In the rows, 128 means zero.
Each run below is a few steps of one of 8 hidden systems, one row a step.
K_736, seq 1 (9 x 20):
[[143 156 163 109 139 160 142 167  83 117 104 147 176 103 141 102 115  60
   88 122]
 [147 115 155 140  82 128 147 136 182 134  96 135 136  63 150 169 105  89
  110  94]
 [102 133 122 127 107 108 155  74 182 149  89  91  62 104 142 127 148 158
  134 127]
 [ 86 165  80 144 172 107 147 117 120 166  92 101 144 159 118  96 164 154
  162 132]
 [120 122 118 116 202 129 128 190 160 127 150 140 181 141 100 105 123 108
  169 129]
 [143  93 171 118 161 136 153 202 138  91 148 131  96 116 128 127  91 142
   88 103]
 [122 109 121 152  83 113 153 141 114 148 127 143  83 146 149 184  98 180
   87  87]
 [ 86 113  94 108 109 119 121  72 139 164 158 158  98 179 132 159 133 156
  158 165]
 [ 87 138 138  96 172 163 128 107  71 108 150 133 139 173 137 119 154 101
  144 186]]
K_99, seq 2:
[[157 144 112 100 100  88 153 139  80 138  94 116  83 114 122 154 103 121
   56 101]
 [108 106 130  81 130  61 110 145 132 186 153 115 139 120 114 161 163 115
  154 177]
 [ 89 122 178 144 136 150 110 117 140 150 145 132 126 138 153  58 163 172
  150 163]
 [142 152 114 191 114 169 131 142  97 124  96 163 190 147 145 103 101 127
  102  82]
 [141 100  88 130 154 118 152 110 186 100  92 118 156 121 105 159 103  65
  117 132]
 [121 109 140 127 140 100 150 107 120  88 125  48  60 119 125 142 158 153
  118 142]
 [146 148 110 130 119 105  89 170  66 137 181 122 126 154 106 136 154 181
  162 109]
 [139 116 129  88 147 156  93 135 165 136 171 196 143 148 107  77  95 117
  137 152]
 [122 107 172 124 108 158 159 108 108 116  96 153 112 124 164 119  92  98
   43 142]]
K_553, seq 3 (9 x 20):
[[ 98 120 157 183 107 149 135  91 137 122 124 101  90 135 164 109 157 199
  141 122]
 [124 172  63 164 129 185 129  84 129 116 110 162 151 170 127 112 115 137
  160  97]
 [136 139 100  69 177 148 140 127 133  96 131 140 150 131 101 143 116  49
  146 155]
 [132 131 168  86 145  91 150 179  82 114 131  76  88  91 126 163 151 113
  109 127]
 [132 134 135 148  81  98 115 167 135 169 150 124  98 107 135 152 144 200
  152  81]
 [121 134 119 115 108 155 108  95 187 167 138 195 116 140 133  75 102 150
  138 132]
 [ 96 130 131 113 145 149 163  95 111 140  77 154 160 145 150 113 110  63
   77 163]
 [ 99 100 149 164 151 117 153 138 121 110 106  71 175 113 146 186 166  97
  144 143]
 [134 135 137 155 144 143 125 136 155  84 153  78  83 113 123 119 161 187
  182  98]]
K_853, seq 4:
[[143  96 132 169 111  91 114  93 174 102 118  54 114  92 114 126 168 151
  140 135]
 [153 161  91 153 134 127 104  83 127 103 120  87 100 135  97  59 159 175
  146 126]
 [176 130  96 132 155 123  87 138  84  95 153 129 147 168  80  66 118 142
  109 136]
 [157  61 169 120 150 116 102 156 119  78 174 125 119 139 106 114 109 127
   81 161]
 [143  70 175 153  79 120 108 104 127 105 152 109  81 117 144 137 130 168
   90 144]
 [146 115 109 161  63 126  78  48 137 130 141 127 122 139 121 118 147 158
  140 148]
 [148 138 112 136 123 157  85  60 115 103 131 132 171 144 110  74 146  92
  137 177]
 [171 126 164 139 132 151 101 138  68  69 133 100 174 112 120 104 142  85
  101 143]
 [191 107 170 142  98 118  94 158 136  80 158  89 123  70 113 140 138 129
  133 104]]
K_995, seq 5, 9 rows:
[[131 145 122 119 121 193 166 116 115  83 120 169 100 140 152 168  80 101
  104  94]
 [119 146 101 102  84 119 166  98 122 146  98 136  76 119 146 203 110 110
  108 111]
 [100 161 115  84  89 105 126 107 144 189 138 131  92 111 142 167 160 142
  182 134]
 [ 98 192 143 104 127 161 118 134 125 174 130 156 151 115 151  94 159 125
  189 126]
 [116 177 128 137 152 170 157 162 124 139  87 155 194 113 147 119 117  78
  138  92]
 [102 121 112 143 162 117 189 157 182 139  76 122 145 113 138 166 108  96
  122  96]
 [ 89 127  96 125 164  82 178 146 170 163 104  94  81 137 122 142 138 175
  144 115]
 [ 95 154  93  97 179 112 129 160 110 157 159 138 101 180 108 106 140 178
  165 130]
 [ 98 130 136  92 181 171 143 164  88 121 164 178 133 183 136 123 106 114
  127 146]]
K_99, seq 6, 9 rows:
[[125  99 152  87 137 143 107 114  60 100 174 148 124 167 128 142 124  92
  101 191]
 [136  89 197 139  84 168  99 124 108  95 176 141 152 113 155 158 135 106
  129 150]
 [165 119 139 165  47 159  93  84 165 116 133 146 135  96 139 143 117 127
  139 105]
 [168 173  86 113  70 123 109  60 141 137  89 127 116  94 114 114 128 102
  122 116]
 [147 184 124  76 125 101 120 119  96 146  97  93 132  81 110 102 163  81
  129 146]
 [135 144 180 113 145 102 115 195 131 154 129 102 156  76 122  79 165 123
  144 126]
 [138 110 150 165 135 103 128 185 175 161 116 136 152 110 124  69 113 168
  107  94]
 [120  98  86 162 145  87 153 123 151 160  81 131 140 161 116  99  99 147
   72 123]
 [ 94  93  96 146 175  93 152 103  98 123 104  90 144 181 116 138 145 124
  102 174]]
K_853, seq 7, 9 rows:
[[131 163 144  82 140 154 117 120 130 130 142 154  67 129 126  44 122 155
  119 136]
 [157 116 124 145  96 101 104 159  74 166 126 166 170 153 121 113 100 133
   65 122]
 [108  43 164 138 138 102 118 128 195 132 149 121 163 119 128 150 133 102
  134 175]
 [101 129 157 171 113 160 155  72 129 102  87  86  95 114 168 113 153 149
  115 130]
 [163 170  57 171 104 131 105 108  90 116 118 110 161 146 103 145 145 149
  158  89]
 [150 126 105  76 185 144 109 134 158  85 167 136 128 138  82 103 121  95
  161 156]
 [143 133 182  96 126 134 141 162  65 103 132 129  80 118 144 104 111 126
   54 128]
 [152  94 137 143  67  80  97 161 129 166 163 132 131 115 122 171 132 165
  127 114]
 [104 104 138 121 122 142 111  71 218 152 133 148 119 121 134  86 137 133
  156 168]]
K_553, seq 8, 9 rows:
[[151  85 176 158 133 101  99 135  95  89 143  69 134 120 113  92 160 144
   95 161]
 [178 118 108 199 104 126  93 143  96 101 140 117 149 149 105 100 122 186
  107  87]
 [186  97  91 130 120 131  81 110 156 100 159 167 149 151  78  99  87 117
  113 137]
 [163  92 137  98 128  99 111 111  80 100 128 119 125 137 104 106 115  88
   50 177]
 [156  90 147 172  90  87  93 144  65 123 143  90 163 130 123 150 153 142
   96 137]
 [172  94 149 173  97 143  64 122 143  99 180 132 149 129 113  88 134 169
  141 129]
 [183 129 114 142 114 161 100  99 107  83 120 158 139 142 109  67  87 113
   67 123]
 [176 100 103 140 109  94 107 114 103 111 112 113 179 126  97 151 115  71
   83 145]
 [166  85 161 138 118  85  78 126 119 103 158  72 138 102 100 109 168 133
  122 166]]
K_863, seq 9:
[[128 134 107  50 127  80 134  99 121 151 120 115  69 123 105 139 133  99
  106 174]
 [118 141 166 111 105  87 102 171  61 185 151 116 139 122 140 129 170 150
  131 145]
 [142 118 164 163 103 170  83 141 152 133 168 172 178 125 140  86 128 145
  157 120]
 [136 117 139 161 119 181 150  82 159  85  86 147 130 120 149  97  90 103
   79 118]
 [141 124  89 147 120  92 158 100 129 111  74  75 131 109 119 185 136  96
  107 113]
 [134 138 102  97 151  84 101 125 130 130 155  74 114 121  91 132 184 138
  188 154]
 [133 158 145 109 158 138 106 168  75 129 159 140 115 153 118  53 137 167
  127 130]
 [159 114 129 145 122 140 125 180 127 134 133 192 165 143 122 114  71 120
   80  94]
 [130  60 141 119 111 107 140  99 205 128 121 143 113 113 128 155  95  96
   92 156]]
K_995, seq 10 (9 x 20):
[[128 144 162 148 145 128 134 223 118 143 136 122 177  98 137 137 142 135
  158  78]
 [119 104 119 163 153 146 155 161 208 136 113 172 142 138 128 110  80 145
  122  88]
 [104 123  77 129 163  94 172 104 127 148  74 121 104 171 118 102 108 142
   74 140]
 [ 99 112  97  99 167  81 129 138  87 139 157 100 125 172 105 169 158 132
  150 169]
 [ 95 102 180 117 160 166 128 156 119  98 193 133 106 154 147 135 147 157
  168 152]
 [136 144 141 166 109 194 141 134  77  88 131 160 112 155 158 126  96 157
   95  84]
 [145 124  68 129  88 141 138  79 128 117 111 162 123 152 124 192  85 100
  105 113]
 [ 98 132 126  80 102 114 140  60 154 145 118 108  76 109 143 166 155 103
  146 169]
 [119 188 153 111 103 128 109 141  85 153 139 100 119  93 147 127 185 145
  180 117]]
K_157, seq 11 (9 x 20):
[[173  92 151 149  98 116  65 119  94 113 163 136 147 143 110  78 130 148
   90 158]
 [175  82 134 162  83 130  69  86 129 109 152 147 161 136 112 100 116 122
   95 160]
 [169  98 132 152  86 127  78  57 127  92 129 108 142 118 111 100 136 110
  101 170]
 [190 133 123 146  85 121  71  86  94  96 131  93 145 105 101  93 154 123
  114 143]
 [200 136 128 138  97 125  62 116 129 105 143 119 156  97  90  65 138 120
  124 132]
 [192 110 146 131 104 111  81 122 137 112 127 129 142  96  98  56 115 115
   75 141]
 [187  89 126 150  90  82  87 114 128 128 115 112 152 107 100  97 119 120
   68 142]
 [166  90 115 168 106  81  81  96 140 131 121  94 164 122  94  89 148 136
  108 156]
 [164 104 122 176 125 110  82 104 106 105 130  94 156 144  97  56 148 148
  100 156]]
K_157, seq 12:
[[146  67 158 131 116  89  96 116 175 142 145 126 115 121 108  70 122 152
   86 168]
 [147  96 117 168  83  96 100  91  79 141 118 122 139 161 125 110 129 152
   66 153]
 [152 101  95 165 117 127  78  84 119 113 144 123 194 158  99 116 146 115
  147 164]
 [155 104 161 149 138 156  91  96 114  58 151  96 139 127 114  75 149 121
  123 166]
 [203 126 135 146  84 141  88 120  92  69 153 121 113 115 107 116 111 142
   96 102]
 [191 115 108 104  85 111  74  94 179 126 153 148 116 100  86 103 111 117
  131 138]
 [154 122 149  98  98  87  94  97 112 154 117 113 119 101 112  70 146 111
   81 177]
 [165 121 139 163  82  97  79 139  75 154 125 120 195 118 117 108 146 122
  101 134]
 [156  92 138 186 123 136  88 112 174 115 126 125 201 116 111  77 136 121
  133 144]]
K_759, seq 13, 9 rows:
[[104  83 103 134 190 134 167 116 206 105 114 137 121 156 116 122  94 120
  119 137]
 [ 90 122 100 115 165 106 181 128  73 118 111  99  85 179 132 166 130 140
   95 140]
 [105 101 121 116 127 121 119 144 109 130 193 133 130 164 128 216 145 139
  183 144]
 [115 111 159 102 129 196 119 103 143  87 183 169  88 148 146 124 115 130
  151 151]
 [146 153 120 117  84 168 141 110  67 120 111 173 109 143 153 151  86 106
   72 104]
 [145 116 110  97  66  98 117  95 162 165 124 152 123  98 127 185 114  87
  124 136]
 [110 162 159  79 106 128 132 100 158 152 120 111  65  77 146 106 160 129
  154 145]
 [125 208 133 128 110 151 131 166  93 162 103 137 158  98 151 117 147 126
  160  77]
 [140 129 124 128 147 140 136 161 204 138 105 152 189  92 119 117 108  75
  150 105]]
K_736, seq 14, 9 rows:
[[147  76 126 145 101  98 136 107 113  90 136  86  74 131 122 187 125 151
   88 132]
 [121 134 107 145  90 101  92 102  83 154 161 102 116 154 125 155 176 182
  167 139]
 [138 149 126 109 133 158  70 111 106 134 169 162 159 155 113  65 142 128
  163 160]
 [171 124 150 120 135 161 115 136  92  84 122 149 169 121 119  92  97  63
   71 137]
 [170  99 149 151  69 112 131 122 138 110 108 106 135  75 134 180 117  91
   88 110]
 [127 126 128 141  75  95 108  73 163 149 117  87  86  96 131 128 171 167
  149 134]
 [116 168  93 145 149 118 106  93 113 155 106 109 154 152 112  50 165 150
  151 146]
 [151 118 117 138 180 127 112 166 141 116 124 135 209 135  92  79 117  85
  124 138]
 [167  71 172 144 139 111 134 179 158  83 140 104 120  94 117 134 103 124
   86 113]]
K_863, seq 15 (9 x 20):
[[ 97  94 123  78 150 124 118 127 169 167 173 189 125 166 121 134 109 119
  149 172]
 [ 78  95 192 122 121 149 159 129  94 141 133 149 101 149 182 142 119 133
   84 159]
 [115 110 131 183  78 151 134 123 124 125 139 138 153 133 158 213 131 141
  155  93]
 [117 156 106 107 116 182 126  54 167 100 136 135  97 125 136 143 138 111
  189 138]
 [124 204 121  92 131 149 162 127  55 119  91 110 101 114 143 130 142 101
  116 107]
 [159 167 125  97 123 113 114 198 128 146 142 137 165  81 111 156 134  97
  169  85]
 [131 131 174  87 142 134 125 155 204 143 137 145  95  80 127  67 121 133
  140 128]
 [105 140 137 166 126 110 171 152 139 171  65 121 129 114 155  97 122 160
   86  88]
 [102 104  88 166 150 107 138 124 190 162 104 122 193 138 117 145 138 115
  167 131]]
K_759, seq 16, 9 rows:
[[117 117 165 108 151 103 127 149  75 130 147 112  79 151 128  68 142 175
   80 156]
 [122 105 139 180  97 120  95 154  79 158 154 153 192 160 139 139 138 157
  124 125]
 [126  73 148 165 117 156 103  64 183 101 135 135 160 133 132  99 127 110
  126 176]
 [149 147 120 156 109 134 135  77  64  84  90  75 105 125 133 115 143 127
   77 131]
 [181 139  88 142  88  92  83 133 110 123 148 100 154 112  89 168 151 133
  162 103]
 [165 133 137  91 143 133  80 124 174 109 169 131  98 111  89  54 135 143
  153 148]
 [152 160 142 123 129 123 120 166  53 143 117 145 133 139 127  59 116 140
   68 116]
 [142  77 137 157 105  83 101 154 146 173 130 142 199 123 122 133 124 114
  106 141]
 [105  84 169 159 137 118 129  86 172 119 112  83 113 115 141  80 158 148
  117 172]]

Which system made each of these runs?
seq 17:
[[ 78 107 130  84 165 106 150 114 196 177 124 145  95 139 131  97 127 134
  136 172]
 [ 74 143 149 159 142 148 168 136  62 147  97 122 126 163 173 116 144 158
   97 125]]
 -> K_99
seq 18, 2 rows:
[[125 154 109  48 149 106 119 109 141 164 119 147 139 115 105 102 132  64
  137 180]
 [100 133 211 122 142 136 148 155 103 131 110  98 125  91 165  90 159 118
  105 146]]
 -> K_99
seq 19 (2 x 20):
[[ 81 143 147 103 165 125 153 149 198 182 108 144 126 108 141  82 135 127
  152 133]
 [ 85 149 135 166 157 131 190 164 118 158  71 121 130 138 162 111 124 156
  103  88]]
 -> K_99
seq 20, 2 rows:
[[147 147 139 115 111 135 114 165  68 147 147 178 110 158 129  83  98 165
   80 110]
 [126  91 116 128 104 132 117 113 111 154 138 188 179 170 131 162  93  86
   90 157]]
 -> K_995
seq 21:
[[141  98  98 124 148 111 150 110 137 101 117 128  63 165 108 101  82 157
   61 133]
 [127 103  84 119 108  60 126 121  90 168 127 125 121 166 108 174 122 137
   89 148]]
 -> K_863
seq 22 (2 x 20):
[[ 62 117 125 149 110 116 157  89 140 192  96 138 121 154 166 136 142 153
  122 150]
 [ 76 138  94 176 150 154 147 104 112 141 106 134 188 173 148 147 145 122
  165 133]]
 -> K_853
seq 23, 2 rows:
[[143 156 108 138 131 125  96 162  37 126 168 122 142 170 109 122 148 168
  144 116]
 [173 122 134  98 103 146  73 148 121 128 184 195 154 137 106 116  99 110
  125 135]]
 -> K_736
seq 24:
[[141 129 140  96 106 122 105  61 116 101 135  81  89 107 121 120 170 108
  134 178]
 [162 171 140 135  96 134  70 126  60 127 150 110 145 118 119  82 171 149
  145 129]]
 -> K_853
seq 25:
[[ 99 116 169 115  69 136 124  79 125 164 136 150  79 123 169 131 140 153
  113 156]
 [117 146 109 161  77 144  97  79 108 171 117 155 193 147 143 129 149 118
  153 142]]
 -> K_853
seq 26, 2 rows:
[[117 185 124  99 152 190 147 128  69  97 134 156  94 157 140 106 121 130
  132 114]
 [158 129 124 101 105 129 116 189  82 133 163 176 149 140 122 181  93 108
  113 101]]
 -> K_853
seq 27 (2 x 20):
[[151 108 112 127  70 152 122  88 170 132 129 186 114 125 133 163  76 110
  106 116]
 [113 133 116  92 104 107 133  49 147 149  94 104 111 104 132 144 154  82
  127 178]]
 -> K_157
seq 28 (2 x 20):
[[156  92 122 151  80 110 130 113 129 128 117 149  90 138 130 137  81 154
   53 108]
 [116 125  91 121  77  84 108  64 140 186 120 124 101 140 122 135 149 157
  132 156]]
 -> K_759
seq 29:
[[109 114 130  82 134  96 149 162 167 195 117 180 107 134 129 107  90 129
   92 132]
 [ 77  86 135 129 132  87 166 133 114 183 103 134 148 154 154 168 127 115
   87 162]]
 -> K_157
seq 30, 2 rows:
[[129 130  99 164 136 148 110  89 117 138 105 161 180 176 122  57 112 124
  100 151]
 [136  79 136 143 148 131 137 119 102  88 114 120 180 146 124 146 113  67
   77 164]]
 -> K_863
seq 31:
[[110 109 134 163 102  91 123 163 163 179 145 121 110 123 134 145 147 203
  159  98]
 [103 150  65 132 143 133 125  90 151 172 118 168 122 184 120  79 114 164
  138 129]]
 -> K_99
seq 32, 2 rows:
[[ 99  80 152 146  93 122 125 154 136 173 156 176 159 148 158 186 115 135
  128 130]
 [102  88 179 139 108 180 128  71 165 101 143 143 105 127 166 117 128 126
  127 166]]
 -> K_553
seq 33:
[[121 107 182 136 138 138 127 134  49 113 124 121 147 146 149  87 135 112
   63 169]
 [168  89 126 187  87 142 101 140 119  96 151 139 182 131 125 187 112 122
  131 100]]
 -> K_157
seq 34, 2 rows:
[[143 159  96  79 123  70 116 122  99 172 102 120 157 112  98 129 141  75
  116 155]
 [106  93 190 103 150 106 118 174 160 151 157 115 161  94 136 137 166 103
  166 164]]
 -> K_995
seq 35, 2 rows:
[[135  92 127 182  84 101 134  77 158 118  92  78 127  98 137 164 148 130
  111 127]
 [129 153  86 148 129 115 104  68 117 113 121  72 130 137 107 108 186 149
  172 149]]
 -> K_863
seq 36 (2 x 20):
[[ 95 150 172 103 189 134 158 207 122 137 132 114 134 108 142 101 150 126
  152 117]
 [112 122 139 148 141 127 179 192 166 139 113 139 101 116 146 158 101 164
  124  62]]
 -> K_553
